Which row each row swaps with, under one turn or mirror
The rows were stretched afterwards, more along some directions than others.
toki: [ 25.9  15.8   5.1  -1.8  14.6  19.5  -5.7   8.6   0.0   5.2  30.9  30.0
 -34.4  -4.5 -16.3   7.3]
lolu: [ 27.6  14.6 -20.8 -12.8  14.9   4.0 -32.1  16.6  18.0   3.1  35.8  13.8
 -17.0   1.2  -5.1 -16.9]
mimub: [  7.9  12.5 -10.4  -4.3  12.1   7.5  -7.1  10.6  -2.6   2.4  17.3  -4.1
  -3.4 -13.2  -4.5  -0.8]
doko: [ 24.3  12.9   3.7  -6.9  16.1  27.9  -3.7 -11.3 -15.8   5.9   9.8   3.7
 -23.7   3.2 -15.7  20.0]
Zoz: [ 16.2  -0.3 -10.3 -19.0  11.6  -0.5  -0.2   0.2   1.9  -3.0  30.1  17.0
  -3.2   7.3 -20.8  -7.6]
vodir: [ 17.0  25.7 -19.6 -12.0  22.8  32.0 -19.3   5.6  15.5   5.0  25.6  -7.1
 -19.3 -10.7 -12.7 -13.6]
pegab: [ 21.1  -4.5  -3.5   5.8   3.6   8.2  -9.9  -9.6 -21.3 -14.2   9.9  -4.2
   4.5  -3.4 -15.2  26.9]
fulip: [ 13.3   5.3 -15.1 -17.7   9.5  18.0 -16.6   5.1   1.3   1.7  39.5  -2.0
  -7.4   1.8  -1.2  -9.3]
zel: [-4.9  4.6 -2.6 -1.0 -2.8 20.9 -6.7 -1.6 13.4 -5.9  9.8 -0.8 -5.5  2.7
  5.2 -2.4]
giler: [ 13.1  15.0   8.7   6.8  12.0  28.4  -5.7  -9.6 -17.1 -13.8 -13.0 -17.8
 -17.5  -0.8  -5.3  16.5]
Puros: [  7.4  20.9   5.7   8.1  13.9  10.8  -7.1  17.8  -6.3  -2.6  21.4   9.1
 -20.0   0.3  13.8   8.8]
dedu: [ -1.7  -6.1 -21.6   4.9   8.6  30.9  -6.2 -16.7 -12.8  -5.3  13.5 -23.6
  10.1  -4.8 -18.5  18.4]
giz: [ 13.8  11.3  -6.7  14.3  14.7  28.9  -9.3  -6.7 -23.4  -3.0   0.8   9.4
 -20.4  -8.5 -13.3  25.3]
ripop: [  9.6  20.0 -25.4   0.7  11.7  24.9 -21.2   9.4   2.2   7.5  25.5   1.8
 -21.9 -19.5 -11.4  -1.3]
tas: [ 11.4  14.5   2.1   7.2   7.4  26.8 -15.3  10.9 -12.3 -12.0 -10.9 -12.5
 -25.8  -3.1   0.4  14.8]
Moki: [  9.8  17.8 -10.0  -6.6   4.0   6.1  -0.1  -2.3   1.0   6.7  17.9  10.0
 -18.5  13.7   1.5  -6.1]
dag: [ 22.8  21.8 -20.2  -6.9  30.8  16.9 -22.1  16.7   2.7   3.0  44.8   8.2
 -11.0 -15.6  -4.0  -3.6]
sised: [  1.1   7.5 -28.0  12.7   6.0  22.2 -23.9   1.8   3.7   5.5   9.8  -1.6
  -5.0 -28.1 -18.2  -1.4]
relad: [  3.4   8.2 -10.6  -2.2  13.8  30.8 -26.3  -4.6 -13.1  -0.1   3.4 -31.5
 -20.5   7.0   2.1  12.5]
liful: [ 16.5  14.2  -1.2   8.5  -3.2   8.5 -14.4  -4.6   1.0   3.7  -7.7   5.6
 -13.2 -11.9 -14.3  -2.7]
bimel: [ -1.2  -0.8  -2.4  12.4   1.1  20.4 -18.4  20.7  -5.3   2.8  11.5  10.7
 -18.3 -19.6   1.8  23.9]
Dumi: [ 25.7  38.6 -11.9 -11.5  33.7  20.3  -1.0  11.1   2.5  -0.8  30.3   9.3
 -27.2   1.2  -1.3 -13.4]
sor: [ 26.0  11.9 -13.1  -6.8  25.9  15.0 -20.9  14.7   9.0  -4.0  38.6   5.0
   0.0  -8.0 -13.2  -7.3]
buti: [ 14.7  11.2  -9.6   1.8  20.1  27.7   2.7 -14.6  -1.2  -1.5  16.3  -1.8
 -15.4  -7.7 -33.6   4.0]
zafet: [ 27.0   2.5  -4.0  11.1  22.9  19.3 -16.6  -1.5  -4.4   5.1  23.2  17.2
 -18.1 -12.7 -25.2  11.5]
bilit: [ 12.5  14.8 -13.0  -1.4  14.4  33.4   1.1   4.1   1.7   2.1  22.0  19.7
 -24.2  -4.1 -14.1   9.8]
Leto: [ -8.3   2.1  -4.6  -2.5   2.0  30.1  -4.7  10.0 -13.2 -16.0  16.5 -15.2
  -2.8  -3.4   0.0  24.9]
luzu: [ 21.2   0.3  -9.3 -11.0   1.5   4.4 -15.4  -5.6 -10.8   1.9  18.6   5.2
  -9.2  16.4  -4.3  12.4]
Lakag: [ 26.4   2.6 -15.5 -13.4  22.0  14.8   2.8  -8.3 -12.1   1.7  34.2  13.9
   7.4  -6.8 -31.8  14.4]
tamaz: [ 27.8  13.1 -15.7 -11.5  21.8  25.5 -15.6 -15.1   6.7  13.6  17.1   0.9
 -27.3   5.3 -31.5  -9.8]
pum: [ 12.0  -5.3   1.6  -3.3  -8.8   7.3   3.5 -17.4  19.3  12.0  11.8  27.5
  -6.1  -0.6 -24.8  -7.6]
bebiz: [ 13.1  35.5  -9.5   3.7   9.1  25.8 -13.7  -1.9   1.0  -5.8  -1.1  -8.4
 -24.6   1.4   5.1  -9.7]
zikeb: [ 23.2   0.6  -8.1  -7.3  10.7  13.0  -3.6 -13.6 -11.3   5.6  27.8   1.7
   4.4   6.6 -18.7   9.7]
Lopi: [ 18.6  14.4   0.9   4.7  20.4  29.3  -8.9  10.2 -29.0 -11.6  10.1   9.2
 -25.9  -7.2  -8.5  35.9]
kuno: [  7.9 -11.6 -18.4 -20.9   2.8  11.4  -5.0  -1.7  15.3   7.7  32.7   4.5
  14.3  -1.6 -22.0 -14.5]
Zar: [ 33.2  20.3 -17.0   0.6  17.3  11.7 -18.5  -2.5   4.6  -3.6  30.8   7.4
 -16.2  -4.3 -12.8  -7.2]
gire: [  6.8   7.5 -11.3  -2.4   7.1   7.1   4.7   4.6  11.2   1.9  25.1  12.5
   5.3  -8.7 -21.7  -5.6]
buro: [ 16.8  30.6 -10.5   3.5   7.4  27.5 -17.6   1.3   2.0   6.6   2.2  -8.4
 -41.4   2.3   3.5 -10.0]
supu: [ 18.2  27.9 -15.4  -0.9  10.0  25.1  -8.8 -19.2  14.8   9.6   5.8 -10.4
 -23.0  -6.3 -18.4 -24.3]
nime: [ -1.0   9.3   1.2  13.2  13.0  28.6  -9.4  -5.2 -20.9  -7.7   4.6 -22.3
 -19.8  -4.9  -0.9  24.5]
segob: [  6.2  12.4  -7.6  -0.6   9.0   0.1 -19.5  26.7  12.2  -2.7  19.7  11.3
 -12.0  -7.4   4.7  -8.2]
nidun: [ -0.5  12.1 -16.2 -12.5   9.5   5.7 -17.5  11.4   0.7  -3.3  31.2  -8.0
 -12.7   8.6  14.8 -12.2]
dosep: [ 18.5   9.5  -2.8 -15.4  20.1  20.7 -10.1  10.1   1.9  -0.6  33.7  10.7
 -15.9  11.4   4.5  -4.9]
rofas: [ 23.2  -4.1  -5.9 -22.1  17.1  20.0  -2.7   3.1  -6.3 -11.2  34.4  10.6
   1.9   3.4 -22.2   5.5]

zafet is swapped with dedu
bebiz is swapped with liful
Zoz is swapped with nidun
lolu is swapped with luzu
dosep is swapped with kuno
bilit is swapped with bimel
Lopi is swapped with ripop

Which row each row swaps with, under one turn or mirror
The rows were stretched afterwards, more along some directions than others.
noga: [ -9.3  10.0   5.4  -7.2   4.6  -4.1  -6.7   3.2  -7.2  11.5 -12.4   6.9
 -17.4 -12.5   4.5   7.6   4.6 -14.9   3.9  -4.2   8.4   8.6]
tava: [ 13.3  -9.9   6.4   3.7 -13.2  23.1   0.3  -5.2  19.7  -6.3  -2.3   7.0
  19.5   8.7  -4.6  -6.9  -3.9  22.7  11.8  -7.8 -15.7 -20.5]
garuv: [  1.3   2.6   1.0 -14.0   9.0  -3.5   0.7   8.5 -13.4  13.5 -16.8   9.4
  -7.8  -8.7  -5.1   4.3   8.5   0.5  -9.1   1.9   8.3   3.6]
metop: [ -0.3  12.7  11.7   2.8  -8.3  -3.0  15.4   3.1   1.9 -19.0  11.6  -8.3
  11.6  -0.7   9.4  -8.1 -16.3  -6.4   3.5  -7.3  -8.0   2.7]
mozo: [-15.7   3.1   5.8  -0.8  12.6  -9.8   8.3  35.4   4.9   0.4  -2.0  11.6
   3.6  -8.5   0.1   2.6   6.8  -1.6 -17.4   3.1 -16.3  -5.2]
navek: [  1.2   4.9  -3.2  -8.6  10.8  -5.9   1.7  11.7 -11.3  13.0 -16.5  14.6
 -11.1  -7.7  -2.6   5.9  10.5  -3.1  -5.9   1.8   6.1   1.7]
pak: [ -1.1  10.2   4.3   2.1   0.9  20.3   0.5  -5.6  12.1   6.5 -13.7   1.7
  -7.3  -2.7   4.2   1.5  -6.1  -5.1  21.6   0.4  -2.1   1.2]
mepom: [-16.2  13.5  -6.8   0.6  11.2   6.0   9.4   7.5  12.2   7.9  13.8  -6.9
   0.5   0.2  -1.5   1.6  -0.1   2.9  -6.9 -11.6 -11.3  -4.0]
forus: [  7.1   4.6   8.2   9.9  -7.4   7.4   9.4 -10.5   7.8 -20.7  11.9 -16.1
  21.0   3.0   9.2  -7.0 -18.9   2.4   5.7  -8.0  -3.8  -2.2]
zil: [  1.3  13.4  -7.8 -13.5  -5.9  -4.8  15.8   1.4 -16.9  -6.6   4.9  -2.0
   3.6  -0.5 -10.3  -6.0  -2.7   1.0  -1.9   2.1  -1.7   3.7]
piv: [ 10.5   2.6  -9.9 -20.5  -6.9 -11.0  16.8  16.8 -13.7  -4.4   0.4  26.3
   0.8   1.7  -9.9  -7.5   0.7   7.2  -5.4   1.7  -2.1  -0.5]
fozi: [-5.2  4.0 16.8 -1.3 -5.3 23.4 -9.4 -9.2 21.4  1.3 -3.8  5.4 -0.4  0.8
  1.6  1.6 -7.6  3.6 12.9 -8.2 -7.9 -9.7]
kiso: [  5.8 -11.4  11.2  -2.3  -5.9  26.4  -4.4  -2.2  29.8  -6.6   2.6   2.5
  21.2  11.2  -2.8  -2.4  -1.1  28.7   4.3  -4.9 -18.9 -21.5]
bipez: [-4.9 11.1 12.0  0.8 -6.6 19.5 -6.0 -8.2 18.5  3.3 -9.9  6.7 -3.2 -3.9
  0.7  2.9 -5.0 -3.7 18.0 -6.4 -4.4 -8.0]
zelos: [ 13.4   4.0   1.2  14.5 -14.7   3.9   5.7 -12.2  -2.8 -17.7  12.0 -15.2
  17.9   5.3   4.7  -8.3 -14.8   3.6   8.6  -8.6   3.8  -2.1]
fisaz: [ -3.4  -5.2  25.5   9.1   1.8  12.4 -12.6  15.4  18.4  -0.8  -5.8  -4.7
  21.8  -7.9   3.6   4.3   3.0   9.2  -3.4  -3.4  -5.5 -10.2]
kelo: [ -0.9   8.9  10.8   0.2 -13.7  18.5 -13.0  -8.7  17.4   4.1 -10.3   8.6
  -2.5  -6.3   2.7   2.6  -0.1   3.2  21.7  -7.5  -2.9  -6.5]
rogo: [ 15.0   1.9   2.1  12.6 -12.8   2.9   5.4  -9.4  -4.7 -17.5  11.5 -14.9
  18.5   5.3   3.0  -8.0 -14.3   1.8   7.5  -7.9   5.2   0.2]
fub: [ -9.1   9.4 -11.0  -0.3   8.2  -3.3   7.6   0.6   5.9   1.9  17.3  -1.5
  -4.4   7.5  -0.6   3.8  -1.3   0.2  -9.8 -11.6  -6.0  -1.3]
vofo: [  1.3  -8.7  21.2   1.2  -4.2   2.5 -11.0  22.6  20.3  -2.6 -10.4  16.5
  17.8 -13.0   7.3   3.5   4.5   5.2  -2.4  -2.5  -6.6 -10.1]
Bisu: [  3.1  10.4   9.6   7.8  -8.8   1.6  13.2  -3.5   7.2 -18.2   6.7  -8.7
  14.8  -0.8  10.7  -8.3 -20.0  -7.2   5.0  -5.2  -7.3  -0.2]
Fikiv: [  4.8  11.7  -4.1  -8.9  -3.4  -0.1  15.0  -3.6 -16.8  -8.7  -0.9 -15.1
   6.6   0.4  -9.1  -5.5  -1.3   4.2   3.1   8.5  -0.8   5.1]
tuv: [ 13.2  -5.5   6.6  10.3  -1.2   3.9   2.1 -24.6  -6.0 -15.4   2.0 -28.9
   7.4  10.9  13.6  -3.1  -7.0   1.0  10.1  -5.1  -0.8   6.3]
zepo: [ -4.8   5.2  10.6  -1.6  -1.4  21.6  -7.4  -7.0  16.6   0.7 -12.2   4.0
  -7.5  -4.3   1.3  -0.2 -10.4  -4.8  12.6  -4.2  -4.1  -8.1]
gadib: [  9.4   1.5  -4.7 -24.0  -5.1  -9.8  15.5  20.1  -3.8  -3.8  -1.0  30.5
   6.1  -0.7  -6.0  -5.3   4.5  12.5  -8.3   0.9  -4.9  -3.4]
vuril: [ 10.7  -8.0   6.1   6.0   2.6   5.9   2.5 -27.4  -3.6 -16.8   3.9 -30.3
   9.3  14.2  15.2  -2.2 -11.1   4.0   5.9  -7.9  -2.0   3.6]
Koz: [  5.9   2.7   4.7  17.2 -10.4   3.3   1.3 -11.2 -12.8 -14.1  -4.0 -26.6
  12.0  -1.4   3.0  -4.1  -1.1   2.7  15.4   0.5  -1.6   2.7]
Detep: [ -4.6  -5.2  23.3  11.5   2.6  14.4 -12.3  16.6  20.8   0.4  -7.0  -6.0
  21.6 -10.3   4.1   4.0   3.9   9.0  -2.8  -1.6  -6.3 -12.2]
dalo: [  4.7  10.7   5.9   4.3  -8.0  -1.3   9.6  -5.7  -4.6 -18.4  10.0 -12.8
  12.5   0.9   8.1  -6.7 -18.3  -9.3   3.0  -5.5   2.5   5.8]
Seg: [  7.5 -13.0  18.9  -2.0  -4.1  -0.7  -9.0  29.3  15.2  -3.0 -11.0  26.3
  12.7  -8.6   3.6   1.9   6.6   8.5  -5.1  -1.5  -6.1 -12.6]
guse: [  0.3  -6.7  21.4   6.7  -1.1   5.5  -8.9  26.0  19.0   0.9 -10.6  16.0
  16.0  -9.4   5.7   2.7   4.3   4.5  -4.2  -4.5  -7.6 -11.9]
bomus: [  7.0  -3.8   6.9  12.5   2.0  11.8   2.7 -27.6   2.5 -15.6   5.1 -37.0
   8.1  13.5  17.8  -5.0 -15.1   3.9   8.4  -7.3  -8.6   2.8]
daz: [ -1.1 -14.7   3.6  -2.4   6.1   0.4  -2.6  31.5  11.2   6.4  -5.2  20.1
  11.9   0.4  -7.7   3.1  17.2  20.4 -16.3  -0.8 -18.3 -18.0]
tif: [ -6.3   0.2  15.9  22.6  -1.1   9.4  -9.8  17.0  14.5   5.4   2.8 -11.6
  24.6 -12.0  -7.7   4.7   5.9   3.1  -6.7 -13.9  -1.3 -13.0]
Durun: [ 18.9  -4.0   2.0   6.5  -8.7   1.3  -2.3 -14.2  -9.8 -12.6   9.8 -17.5
  23.0   5.5  -8.4  -2.3  -9.6   6.1  -9.3  -8.9  14.7  -5.5]
Vuv: [  7.9   1.0   7.4   7.3  -4.7   1.8   4.1 -24.7   4.5 -16.8   6.0 -22.0
   8.6  11.4  16.8  -2.0  -4.7   6.8  10.5 -14.6  -8.3   1.1]
zusa: [ -5.1  -9.3   6.4  -9.6   8.4   0.3  -1.0  33.5  12.3   6.6  -6.2  18.9
  11.8  -3.6  -6.8   4.0  17.0  20.4 -17.6   0.0 -18.7 -14.7]
memal: [  1.7   4.5  -2.0  -7.6   7.7   3.3  10.7 -14.3   7.9  -2.2   8.0  -1.5
  -7.8  14.9   9.6  -0.7 -12.0  -1.4  -3.5 -10.0  -6.5  -0.7]
Dak: [  0.9 -18.4   3.8   0.8  -0.6   6.4  -6.3  24.3  15.3   2.6   2.7  16.1
  17.1   5.3  -7.0   1.8  15.4  30.9  -8.9  -7.0 -19.2 -20.9]
kekid: [-13.5  -2.1   9.0  -9.4  13.3  -8.5   4.9  36.8   7.6   2.9  -2.5  13.9
   7.0  -5.1  -1.8   5.3  14.3   8.2 -19.1   3.3 -18.3  -6.0]
repu: [  2.0  -4.6  21.8  11.2  -0.5   8.8  -7.5  14.8  18.3  -4.3 -11.3   2.7
  20.4 -12.0   6.4   3.4   2.1   5.7   0.9  -1.5  -5.7 -10.6]
kek: [-12.6  10.3 -10.8  -3.2  11.8   1.3   8.2  -0.8   3.6   6.3  11.8  -4.0
 -10.7   5.6   1.2   0.5  -5.6  -2.1  -8.1  -8.4  -4.6   1.1]
vob: [ -8.9  -4.2   8.9 -11.1  12.8  -8.7   5.9  36.6   8.3   4.6  -3.5  14.9
   9.7  -5.8  -2.1   4.4  16.5   9.9 -20.4   1.8 -17.6  -8.4]
debuz: [-9.7 11.9 -8.0 -9.6 13.0  0.4 12.4 -4.8 -0.9  0.2 14.4 -6.9 -5.1  7.2
  3.3  1.3 -7.3 -0.9 -8.8 -9.3 -5.0  3.6]
Lolaz: [ -1.1   4.5  -3.3 -13.7   7.8  -7.6  -2.7   6.4  -8.0  14.7 -12.9  11.9
 -11.2  -6.5  -1.6   6.9  14.2   2.5  -7.0  -0.1   7.7   3.8]
rul: [ -0.5   1.2  11.4   8.4  -1.6   7.5  -2.6 -14.9  -2.6 -15.3  -0.8 -33.1
  16.9  -0.1   3.8   1.4  -1.6   3.4   7.1   2.0  -5.6   1.1]
ruma: [  4.9   6.6  -9.9 -16.1  -7.0 -11.9  14.4  15.9 -15.1  -3.8   3.1  23.8
  -2.6  -1.4 -10.8  -6.3  -2.8  -0.4  -6.8  -0.3  -0.8  -2.0]
Kup: [  8.9   0.0  -7.3 -11.4   5.7  -8.8  -2.4   1.4 -19.5   7.7 -12.5   6.0
  -5.8  -4.1  -4.8   4.1   8.5   4.7  -9.2   2.4  12.5   2.0]
zim: [  5.1  11.5 -12.6  -9.1  -6.9  -9.1  16.9   6.3 -17.5  -7.3   4.5   3.8
   2.4  -0.4  -9.7  -6.6  -1.2   1.8  -2.4   0.8  -2.1   2.7]
vov: [  6.8  -3.8   6.9  -2.2   5.5   4.7  -0.5 -29.2  -5.5 -14.0   4.5 -26.5
   4.4  16.4  18.9   2.9  -9.5   8.6   6.8  -5.3  -0.1  10.1]

vob is swapped with ruma
vov is swapped with pak
bipez is swapped with vuril
daz is swapped with zil

